These are runs of 6 systems, one row a step. Runs of the same system follow the same rule from any start.
P, path 1:
[[ -1  -3   5   5  -5 -10  -4   7  -8 -10   3  -2   2  -7   9 -16   6   8
    8  -2 -18   5 -19  13  -5   6]
 [  6   6  -4  18   0  -3   0  -2   3   7   4  -6  15  -2  -1   1  -1  -8
    1  -5 -11 -19  -5  16  -7  18]
 [ -6   4 -13   9   8   6  -4   5  -9   6  11   3  -8  12   2  15   1 -10
   -1  -5  13 -21   1  13   9   3]
 [  2  -6 -14   0   2   3 -14  13 -16  -1  14   3  -4  19   7  -4  15   2
   -9   5   5  11   0   1   2  -5]
 [  2  -2 -10   7  -2   6 -10  -5   0   8   3  -9   6   5 -16  -9   9   3
  -16  10 -13  17  12 -10 -13   5]
 [-14   5  -1  -3   0  14   3 -15   4   8   3  -3 -16  -6 -28   5  -9   2
   -8   2  -8  -5   8  -6  -3  -8]
 [  4  -4   8 -25  -3  10  12   0  -4  -7  15   2 -17  -1  -5  -6 -15  14
   -2  -4  -4  -9  -6  -1   4 -16]
 [ 27  -4   7 -20   0  -8  17  -4   4  -3  10  -8  11   2  13  -6 -10  13
   -5  -4  -6   2   4  -4  -6   8]]
T, path 2:
[[-14   5  -4  19   0  -1  -9   0   7   6 -15 -10   7  -7 -12   5   7  -9
    2   2 -15   8   3  -2  -6  16]
 [-11   5   9  15  -7  -3  -8   1  -4  -6 -10  11  -1 -15  -4  -6   2  -4
   15  -3   6 -18 -17  12   5  -6]
 [ 22  -5   3   0  -8  -2  -4  11  -6  -6  10   7  18   3  11 -20   2   5
    0   0   3 -10 -14   7  -2  -2]
 [ 14   0 -12   4  -1  13   4   9  11  11  12  -7  19  14  -2   8  -6 -14
  -13   1  -9  -9   3   2  -5  10]
 [-11   5 -10   5   1  15   2  -2   5   9  -1  12  -7   8  -5  22  -6 -22
   -1   3  17 -11   5   2   7 -13]
 [  2  -4   0  -8  -7   7  -8  -4  -8  -3  -1  18  -8   4  -1  -9   7   5
   -4  11  20  14   3 -11   2 -28]
 [  4  -5   3 -14  -6  10  -2  -1   4   1   4  -9   0  -2 -20 -15  -2  14
  -12   7 -19  19   6 -18  -9  -5]
 [-13   3  12 -14   0   7  15  -2  14  -2  -4 -10 -14 -14 -16   9 -21   2
    6  -9 -20 -10  -4  -4   4   3]]
P, path 3:
[[ -4   2 -11   9  15 -13  -7  -1 -15   3  12 -20  -6   9   1   2  13  11
   -5  -7 -11   5   9   7  -2  28]
 [-20   4 -12  13   7  -4  -3 -17 -15   4  13  -5 -21   3  -5   5   8   4
   -4   2 -12   7   3  15  -6   6]
 [ -4   1  -3   5  -2   2  -7  -9 -20   0  20   0 -14  -1 -13 -17   7  16
   -6   1  -8  -9  -6  12  -6  -4]
 [  7   0  -3  -5   6   3   0   4  -8   3  21 -17  -4   5 -13  -8  -2  15
   -9  -7 -16 -14   2   3  -2  15]
 [  0   2 -10  -7  10   0  13 -10  -4   7  20 -11 -13  11   3  15  -8   4
   -9  -5  -9  -2  11   7  -2   9]
 [  4   0  -4  -6   4  -8   5 -21 -15   0  15   3 -14   6   8  -2   4  14
   -7   2   8   6  10   5  -3  -7]
 [  5   0   5  -4   5 -13  -5 -12 -10  -3   0  -9  -4  -5  -7 -15   9  23
   -4  -2   2   7  10  -9  -2   8]
 [-13   3   7  -3   7 -10   4  -8   0  -3  -5 -15 -12 -11  -7   3  -2  11
    6  -8 -16   5   4  -2  -1  15]]
Z, path 4, 8 rows:
[[  9   5  -5   9   0   4   8  -7   6   9  13  -7  10   1  -8   2  -9  -4
   -7  -4 -13 -21   0  11  -8  13]
 [  0   3 -11   1   6   9   6   2   1   7  10   7  -4  13   6  20  -7 -15
   -4  -2  15 -17   5   7   8  -5]
 [  5  -5  -9  -2  -2   1  -5   0  -6  -1   1  13   1  14  15   3   9  -5
   -5  10  18  19   7  -4   1 -16]
 [ -5  -2  -4   3  -2  -1 -12  -9  -2   2  -7  -4  -3  -1 -14  -9  12   8
  -10  10  -6  29  13 -16  -9  -1]
 [-16   1   9 -10  -3  11  -1  -1   4  -2  -4  -8 -18 -13 -28  -3  -7  10
    0  -2 -16  -2  -1 -12   3  -4]
 [  9  -3  15 -23  -6   2  17   4   3 -10   9   1  -5  -9   4  -7 -19  11
    6  -9  -9 -15 -15   3   4  -8]
 [ 25   2   4  -9   5 -17  20 -11   4   2   7  -5  14   3  22   3  -9   5
    0  -7   4  -7   8   5  -3  14]
 [ -3   7  -5   9  15 -15   0  -7   1   6 -14  -4   2   4  11  21   6  -8
    4  -6  23  -2  20  -3   9  17]]
T, path 5:
[[-13   6  -4  15  -2   4   1  -6   7   5  -7   6   0  -5  -4  12  -4 -17
    4   2  -1  -6  -3   9  -2   0]
 [  6   1   4   3  -6  -1  -6  -4  -9  -3   1  14   0  -4   0 -11   4   3
    2   2  19 -11  -4   4   3 -14]
 [ 14  -6  -3  -7  -3   8  -6  13  -2   1  10  -5   8   9  -5 -11   2   6
  -10   3  -6   3   0  -7  -3   1]
 [ -9   2  -4  -1  -1  13   6   3  12   6   2  -4  -2   3  -7  15 -11 -12
   -3   0 -13   0   0   0  -2   0]
 [ -3   3   6  -6  -3   0   9 -12   1  -1  -4  13  -9  -6   2   6  -7  -2
    5   0  16  -5   1   1   4 -17]
 [ 14  -5   4 -12   0  -5  -3  -1  -5  -3   1  -3   1   2   0 -11   5  15
   -6   1   7   9   9 -14   0  -2]
 [ -7  -1   0  -5   5   3  -1   7   7   1  -5 -16  -2   0  -9   7  -1   2
   -2  -3 -16  11   6 -10  -1  13]
 [-15   4   8   2   0  -7   7  -5   5  -4 -13   4  -8 -12   4   9  -5  -4
   14  -5  -1   0  -5   6   4   0]]
L, path 6 (8 x 26):
[[-10  -8 -10  -6  -5  20 -11  18   4   1  -4   5  -4  13  -4   7   5 -12
   -8  12  -3  27   0 -14   2 -17]
 [-12   0   3  -6 -12  15   8 -11  17   4  -6  -1  -3 -10 -18   2 -12  -5
   -5   9 -29  19  -1  -7 -14 -11]
 [  6   7  13  -7  -4  10  14  -8  18   5   0  -8   6 -16 -24  -1 -22   1
   -1  -7 -12 -28  -1  -5  -2   4]
 [ 24  -2   8 -21   6   1  16  16   7  -2  10  -8   7   6  10   6 -17   3
    2 -13   9 -27  -1  -4  12   9]
 [ 15  -4   0 -18   7 -16  16   1   3  -5  -2   3   4  12  36  14  -4  -1
    4  -4  18  17  11  -4   6   1]
 [-10   2   4   3   2 -16  -4 -16   3  -3 -29   9  -3  -7   9   7  11  -2
    8   5  21  29  17 -15   3  -6]
 [-21   1  13   8  -5  -2 -23  11   1  -9 -30  -1  -5 -19 -21 -12  13   4
   13   0   0  11  -6 -17   7  -1]
 [ -8  -2  10   7 -10   0 -10  23   2 -10  -6 -10   9 -15  -6 -16   1   2
   12  -6 -33  -4 -29   8  -3  12]]
J, path 7:
[[ 16  -1   9 -14   3  -4   7   5  10  -2  -6  -8  10  -3   0   0  -8   6
    0  -6   4  -4   7 -16   4   8]
 [ -3  -1   3 -11  10  -7   7   9   7  -4 -10  -8  -2   2  14  16  -3  -3
    7  -7   4  10   7  -7   8  11]
 [-11   1   4   2   1 -12   0  -4  -1  -6 -17   8  -5  -5  16   8   5  -5
   13   0  12  14   1   1   5  -5]
 [ -5   4   7  16  -4 -15 -11  -5  -1  -5 -19   4   8 -13   1 -10  11   0
   11   1   4   5  -4   2  -3   6]
 [-11   4   2  17  -2  -3  -9   8   0  -3  -6  -5   5 -10  -6  -4   3  -4
    9  -5 -14 -11 -13  11  -1  13]
 [ -3   1  -2   9  -5   6   0  11  -2  -1  10   6   1   1   4   2  -5 -11
    5  -4  -6 -21 -19  21   2  -2]
 [ 16   0 -11   9  -5   7   0   3  -4   6  16  10  13  13   9  -2   1 -11
   -8   4   8 -15  -5  14  -3  -5]
 [  9   0 -18   8   2  11  -9   2  -2  14  11  -2   8  19  -6   3   7  -8
  -17   8   4   2  12  -3  -5   3]]
L, path 8, 8 rows:
[[  9   2   2 -12   6   0  13 -10   1   4   9  -6  -5   1  -5   5 -10   8
   -4  -5   3 -12  10  -4   1   3]
 [  7  -2   5 -18   7  -5   6  -2  -4  -4   4  -2  -9   3   6   4  -4  11
    0  -6  13  -1   8  -7   8  -2]
 [  2  -3   7 -11   2 -14   1  -5  -4  -8  -6  -2  -6  -3   9  -4   5  14
    4  -1   7  18   6 -10   2  -1]
 [ -9   2   9   3   2 -15  -5  -6  -3  -6 -15  -6  -4 -13  -2  -5   7  11
    9  -4  -2  11   2  -6   0   9]
 [ -8   2   8   9   0 -11  -8   6  -7  -8  -9  -4  -2 -12  -2  -8   6   5
   13  -8  -5  -7 -12   7   4  11]
 [  4   0   0  14  -3  -9  -7  10  -8  -5   4   1   9  -1  12  -8   7  -2
    7  -4  -4  -9 -16  18  -1   9]
 [  3   2 -12  20   0  -4  -6  -1  -6   5   6   5  10   9  12   2  10 -12
   -2   3   3  -3  -3  17  -4   7]
 [ -7   2 -16  16  -1  10 -10  -2  -7   9   6  10  -2  12  -3   7   9 -14
   -8   8  10  -1   3   8  -1  -8]]
Z, path 9, 8 rows:
[[  7  -6   3  -9  -4   0   5  13   9  -4  -1  -4  10   2  11   0  -4  -2
    2   0 -14  13  -7  -2  -3   4]
 [ -3   5   2   7  -1  -6  10 -18  10   5  -6   0   5  -9   1   6  -6  -6
    2   1  -6   2   4   5  -8   5]
 [  2   5   3   4   0   2  -4  -1   0   2  -6   7   3  -5  -8   1  -1  -3
    3  -1  19 -19   2  -4   7  -5]
 [  9  -6  -1  -4  -1   3  -8  20   2  -3  -3   0  10   8   7  -3   5  -3
    0   1   5   5  -3  -7   4   0]
 [ -7   0  -3   5  -3  -2   1  -2   7   1  -6  -4   6  -1   3   4   2  -6
    0   3 -16  18   0   0  -8   5]
 [ -8   6   4   7  -6   3   1 -12   3   3  -4   6  -3 -11 -14  -1  -4  -3
    3   1   0 -11  -2   4  -2  -7]
 [ 13  -2   3  -7  -4   8  -1  10   0  -1   6   3   7   3  -4  -7  -5   1
   -2  -1   7 -16  -5  -3   4  -7]
 [  9  -3  -6  -5   1   0   7   6   7   1   4  -6   9  10  11   7  -3  -4
   -5   1  -6  11   4  -2  -3   7]]
F, path 10, 8 rows:
[[ 13   2   0  -9  15 -14  19  -3  -1   1  15 -19   0   6  15  11 -10   9
    1 -15  -7 -14   7  10   2  27]
 [ -3   6  -9   6  18 -16   5  -7 -10   3   2   0 -10  11  20  23   4  -4
    5  -9  25  -9  14  11  12  13]
 [-11   0  -9  14   9 -14 -24   2 -24  -3  -4   3 -10   7   6  -4  27   7
    3   3  21  14   7   2   7   4]
 [-24   0  -3  18  -1  -6 -21   2 -14  -4  -4  -8 -10  -8 -11 -13  19  10
    4   4 -24  18 -10   6  -6  10]
 [-21   5   7  10 -10   2   4  -5  -2  -4   5   2 -12 -18  -8  -6  -8  -1
   12  -3 -28 -13 -27  24  -7  -3]
 [ 14   3   1   3  -9   9   9  -1  -6   0  24  13   4  -1   1 -10 -13  -2
    1  -3   1 -38 -21  25  -1 -12]
 [ 24  -1 -19   4   2  19  -2  10  -3  14  29   0  13  26  -2   3  -2  -9
  -21   3   9 -23   6   5  -1   1]
 [-11  -1 -25  -1   8  21  -3   1   2  16  10  -2 -11  26  -8  27   2 -15
  -21  10   5  16  23 -10   1  -6]]
F, path 11 (8 x 26):
[[  5  -1   6  -9  -2   8  -4  -1   7   3  -3 -13   3  -6 -28 -12  -2  13
  -10   2 -11   5  11 -22  -5   5]
 [ -6  -2  10 -22   2   3  16  11  14  -6  -5  -9  -9  -4   4  15 -19  -1
    7  -9 -13   2  -4  -7   7   2]
 [ 17  -1   7 -11  -1 -15  16 -10   1  -7  -1  10   6  -2  27   2  -6   3
    7  -3  15   4   1   4   0  -7]
 [ 18   3   1   8   8 -16  -7  -7  -2   5  -6  -8  17   1   0  -7  11   7
   -4  -2  16  -4  18  -9  -2  18]
 [-18   2  -2   8  12  -4 -13  17   2  -1 -18 -12  -4   0  -5  14   8  -6
    8  -7   1   3   5  -9  12  19]
 [-18  -2   2   7  -6  -9  -6   6  -5 -12 -13  12  -6  -7  19   1   8  -6
   16   2  -2  18 -18  11   2  -9]
 [  7   3   4  19 -13  -7  -7 -12  -5  -1   0   8  15 -13  -3 -25   8   4
    1   6  -8  -4 -14  14 -15  -2]
 [  3   5   0  12  -2  15  -4  10   7   8   5  -6  11  -5 -23  -2  -8  -8
   -2  -5 -10 -33  -9   6   1  10]]
J, path 12 (8 x 26):
[[  1  -4  11 -14  -3  -7   7  16   5 -14 -15  14   2  -2  29   9  -5  -9
   17  -5  17   6 -11  -2  13 -13]
 [ 10   2   3  16  -3 -23  -2  -7   8  -1 -23   5  27  -6  22  -1  10 -10
    9   3  10  16   4   1  -7  11]
 [-23  10  -4  28   7  -6 -16   3   3   6 -21  -6   3  -7 -10  12  11 -15
   10  -3  -2  -4   3   3   3  20]
 [-21   1   3  13 -11  11 -16  19  -6  -8  -6  14  -8  -7  -5  -5   4 -12
   13   0  -1 -12 -28  13   8 -15]
 [ 20  -1   0  12 -18   7   0   6   4   0  10  12  27  -1   5 -18  -3 -10
   -3   7 -12 -12 -22  17 -13  -7]
 [ 15   5 -16  13   3  14   5   1  10  19  15  -8  20  15  -9  12  -6 -16
  -16   0  -6 -22  10   7  -6  16]
 [ -4  -2 -17  -6   6  25  -7  14  -3   8  14   6 -12  24  -9  19  -1 -12
  -14   5  18  -6  10  -8  13 -15]
 [ 10 -10  -4 -15 -12  14  -6   2   1   0   0  13   3  10  -2 -10   6   3
  -13  17   8  31   6 -21  -6 -29]]

Name the system that made each run.
path 13:
[[  8   5  11  -7   3 -14  20 -15   2  -3   8  -8  -1 -11   7  -1 -13  11
    6 -11 -13 -13  -4  12  -5  14]
 [ 11   4  -2  -2  16 -16   9   1  -5   0   7  -9   1   8  18  12  -1   3
    3 -13  13 -16   8   8   9  21]]
 => T
path 14:
[[  7  -1 -12   9   7  -1 -10  15  -6   5   7  -7  10  17   8   5  10  -6
   -5  -2   5  -3   4   3   3  16]
 [-21   1 -14  12   1   4  -8   1  -4   3  -1   2  -9   8   4  13   7 -14
    0   6  -6  16  -1   8  -2   0]]
 => Z
path 15 (2 x 26):
[[ 10   1  12 -18   0  -5  17  -8   0  -6   4   7  -8  -6   8   2 -14   8
    8  -7  12 -16  -2   2   7 -10]
 [ 21  -3   7 -11   2 -14   0  -1  -1  -5  -7  -1  12   1  12 -10   6  12
    0  -1  18   8  11 -14   2   3]]
 => L
path 16:
[[ 15   0 -18  10  -4   3   3 -17  -3  12  14  12  12  17  11   3   6 -10
  -17  13  10  11  12   7 -14 -10]
 [ -8   1 -15   4   5  14 -11 -11  -2  14   0   0 -10  12 -22   8   8  -3
  -17  12  10  14  25 -18  -1  -8]]
 => Z
path 17:
[[ -4   4   4  16   3 -23 -13  -6 -19  -8  -3   0  -3 -10   7 -16  16  13
   12  -6   4  -4  -9  14   0  12]
 [-12   3  -3  19   6  -8 -15  12  -9  -2   0 -14   2  -3  -4  -3  11   1
    7  -8 -15 -10 -11  14   1  26]]
 => P
path 18 (2 x 26):
[[  0   0   2   9 -10  10 -15   7  -3   0  -6  14   5  -4 -12 -12   6  -5
    1   5  13 -10  -8  -2   4 -15]
 [ 11  -6   2  -7 -12  15  -6  14   4  -1   6   5  11   3  -8 -14  -3  -1
   -6   5  -7  -2 -11  -5  -4 -12]]
 => T
path 19, 2 rows:
[[ 32  -3  16 -16  -8  -4  11   4  13  -3   4 -13  25 -11  -5 -24 -12  16
   -4  -5 -18  -7  -5 -10  -9  13]
 [  4   7   2  -4  12  -6  23  -1  23   8  -5 -17   9  -1   6  30 -20 -14
    5 -14  -6 -18  11   2   4  26]]
 => Z
path 20 (2 x 26):
[[ -4   4   1  12   4  -3 -11   1 -12   0   4  -4  -5  -3 -11  -7   7   7
    3  -6   6 -21  -2   6   6   9]
 [  1  -5  -3   0  -2   2  -7  20 -10  -7  10   2  -1   9  12  -4   4  -1
    3  -2  -5  -1 -17  11   5   0]]
 => T
path 21 (2 x 26):
[[  3   7   3  14   5  -9 -21 -14 -13   4 -12   3   1  -8 -22 -15  18  14
   -2   2  31 -10  18 -15   6   2]
 [-14  -9  -2  -5   7   4 -24  33 -17  -9   4 -14 -15   8  -9  -9  16  15
    1  -6 -10  10  -8  -9  12  10]]
 => L
path 22, 2 rows:
[[  4  -6  11  -1 -12  -4 -13  15   1 -12 -21  14  12  -7   8 -14   9  -2
   11   5  13  12 -11 -11   4 -14]
 [  2   2   3  13  -7  -7   1   2  17   1 -17  -8  24 -11   3  -1   0 -10
    5   1 -21  11  -5  -1 -12  17]]
 => J
path 23 (2 x 26):
[[ -7   4   2   0  -5   2   6 -21   8   4  -5   1  -4 -10 -13  -1  -5   1
   -4   7 -10  11   7  -5 -11  -7]
 [  1   3  12  -8   0   4   2  -5   3  -1  -4  -3  -5 -12 -20  -5  -9  10
    3  -6   3 -17   2  -9   5  -1]]
 => J
path 24 (2 x 26):
[[ 21  -5 -11  14  -7   7 -15  22   2   4   7  -2  33  14   6 -12  10 -12
  -10   6  -7   0  -8   4  -8  10]
 [-10   2 -22  12   1  21   1   2  11  17   8  -4   1  16  -7  24  -5 -25
  -14   7 -14   4   7   4  -6   3]]
 => J
path 25:
[[ -7   9   0  14   2  -6   7 -10  -1   3   5  -3  -1  -9  -1   5  -5  -5
    6  -7 -10 -21  -7  21  -4  12]
 [  8   3  -7   9   2   3  -2   6  -9   3  11  11   3   8   8   2   0  -9
    1  -3  19 -26  -6  15   8  -2]]
 => Z
path 26, 2 rows:
[[ -3  -8   4  -7 -11  -3   2  11   5 -10  -5   4   5  -1  20  -3   0  -5
    8   4 -17  26 -16   4  -7  -6]
 [  0  10   2  14  -3  -8  13 -26  14   7  -8   5  10 -12   0   7  -8 -11
    2   1  -3  -5   5   9 -11   4]]
 => J
path 27 (2 x 26):
[[ -6  -2   6   7 -17   5  -4  13   7  -9 -17  26   9  -6  18  -1  -1 -23
   16   6   9   5 -25   9   3 -25]
 [ 23   1  -2  18 -15   0 -10  -6   8   6  -4   4  36  -4  -5 -25  10  -4
  -11  13  -6   8  -1  -2 -20   1]]
 => Z
path 28:
[[-16   4  10 -14  13 -14  14 -12  -7  -7  -2  -8 -30  -9   2  13  -8  15
   13 -14   3  -7   5   1  12   6]
 [  8  -3   7  -8   7 -23   0   2 -22 -15   9   0  -9   1  25 -10   8  21
   11 -11  13  -4  -7  11   9   4]]
 => F
path 29, 2 rows:
[[ -3   0   4 -16 -11  16  13 -19   3   1  10  12 -16  -6 -15  -5 -14   7
   -7   8  -4   0   0  -4  -6 -30]
 [ 12  -4  11 -32   2   5  17  -7   2  -3  11  -7 -14  -2 -12  -5 -16  22
   -7  -4  -1  -6  10 -16   3  -9]]
 => T
path 30:
[[-12   4  -6  -3   5   4   4 -15  -9   5  12   2 -23   3  -7  10  -3   4
   -4  -1   3  -4   8   5   2  -7]
 [  7  -2   4 -12  -4   4  -1  -7  -9  -4  11   6 -10  -2 -10 -15  -1  16
   -5   3   4  -3   0  -4   0 -15]]
 => L
path 31:
[[ -1   0 -12 -10   9   2  20  -1  10   6   7  -4  -4  18  22  32 -11 -15
   -4  -2  -4  12  11   4   1   5]
 [-10   5  -1   4   0 -10   2 -27  -4   1 -12  19 -11  -4   9   8   6  -4
    3   9  25  18  14  -1  -1 -19]]
 => Z
path 32, 2 rows:
[[  0  -8 -13 -12  -1  22   6  25  10   4  18 -10   1  20   5  15 -10 -14
  -12   2 -27  11  -6   2  -2   2]
 [ 15   1 -14   2  -9  13  13 -26   6  14  17  15   8  13   1   5  -8 -12
  -20  16   5   5  13   5 -16 -20]]
 => P
path 33:
[[ -9  -4  11  -3  -5  -7 -16   1  -7 -11 -13  -4  -6 -13 -12 -22  13  19
    4   4 -10  23  -3 -15  -3  -3]
 [ -9   3  14  -4  -6  -5  12  -6   9  -7  -3 -11  -3 -21  -6  -5 -12   8
   10  -7 -33   0 -15   6  -8   8]]
 => J
path 34:
[[ -9   0   3  -3   6  -1 -10   6  -5  -3 -11   3 -11   0  -4   5   8   2
    4  -2  20   0   7 -12  14  -5]
 [ -8  -7   4  -6  -6  -1  -7  12   1  -9  -8  -3  -3  -3   4  -7   6   4
    5   3 -15  24  -9  -6  -2  -3]]
 => P
path 35, 2 rows:
[[  4  -1   0   7   8 -12 -23  -1 -14   1  -7 -13   1  -1 -16 -17  22  20
   -7   2   6  13  17 -18   0  16]
 [-28  -1  -1   1   8  -4 -11  10 -15  -7   3 -15 -26  -2  -5   3   8  11
    9  -9 -21   8  -9   7   6  14]]
 => L
path 36, 2 rows:
[[  4   0   8   5   0 -25  -7 -12   0  -6 -22  -2  10 -10  10 -11  15  10
    7   3   6  27   9 -10  -6   9]
 [ -5   5   5  20   3 -11 -17   5   1   0 -15 -18  13 -13 -17 -12  12   5
    6  -5 -16  -3  -1  -3  -4  28]]
 => T
path 37, 2 rows:
[[ -2  -2   3 -16   4   4   3  -3 -11  -4  16  -5 -20   1  -8  -6  -3  18
   -4  -4  -5  -3   1  -1   3  -5]
 [  6  -3   3 -17   6  -7  12  -4  -7  -4  14  -7 -13   3   8   0  -6  16
   -1  -7  -5   1   2   2   2   3]]
 => Z
path 38, 2 rows:
[[-13  -4   7 -17 -13  12   5 -12  -3  -8   4  16 -24  -8  -8  -8  -8   8
    0   8  -3  13  -8  -3  -2 -35]
 [ 23  -5  12 -23  -8   2  13  -9   0  -4  18  -6   3  -6  -9 -25 -12  26
  -11   0 -16  -3  -2  -6 -10  -5]]
 => F
path 39, 2 rows:
[[  1   2  13  -9  -5 -10   9 -18   0  -5  -4   2  -5 -16  -2 -10  -5  13
    6  -2  -4   4  -1  -2  -4  -5]
 [ 13   3  11  -7   5  -8   4  -1   1  -3  -1  -9   4  -7  -5  -6  -6  13
    3 -11   5 -18   4  -5   5  13]]
 => Z
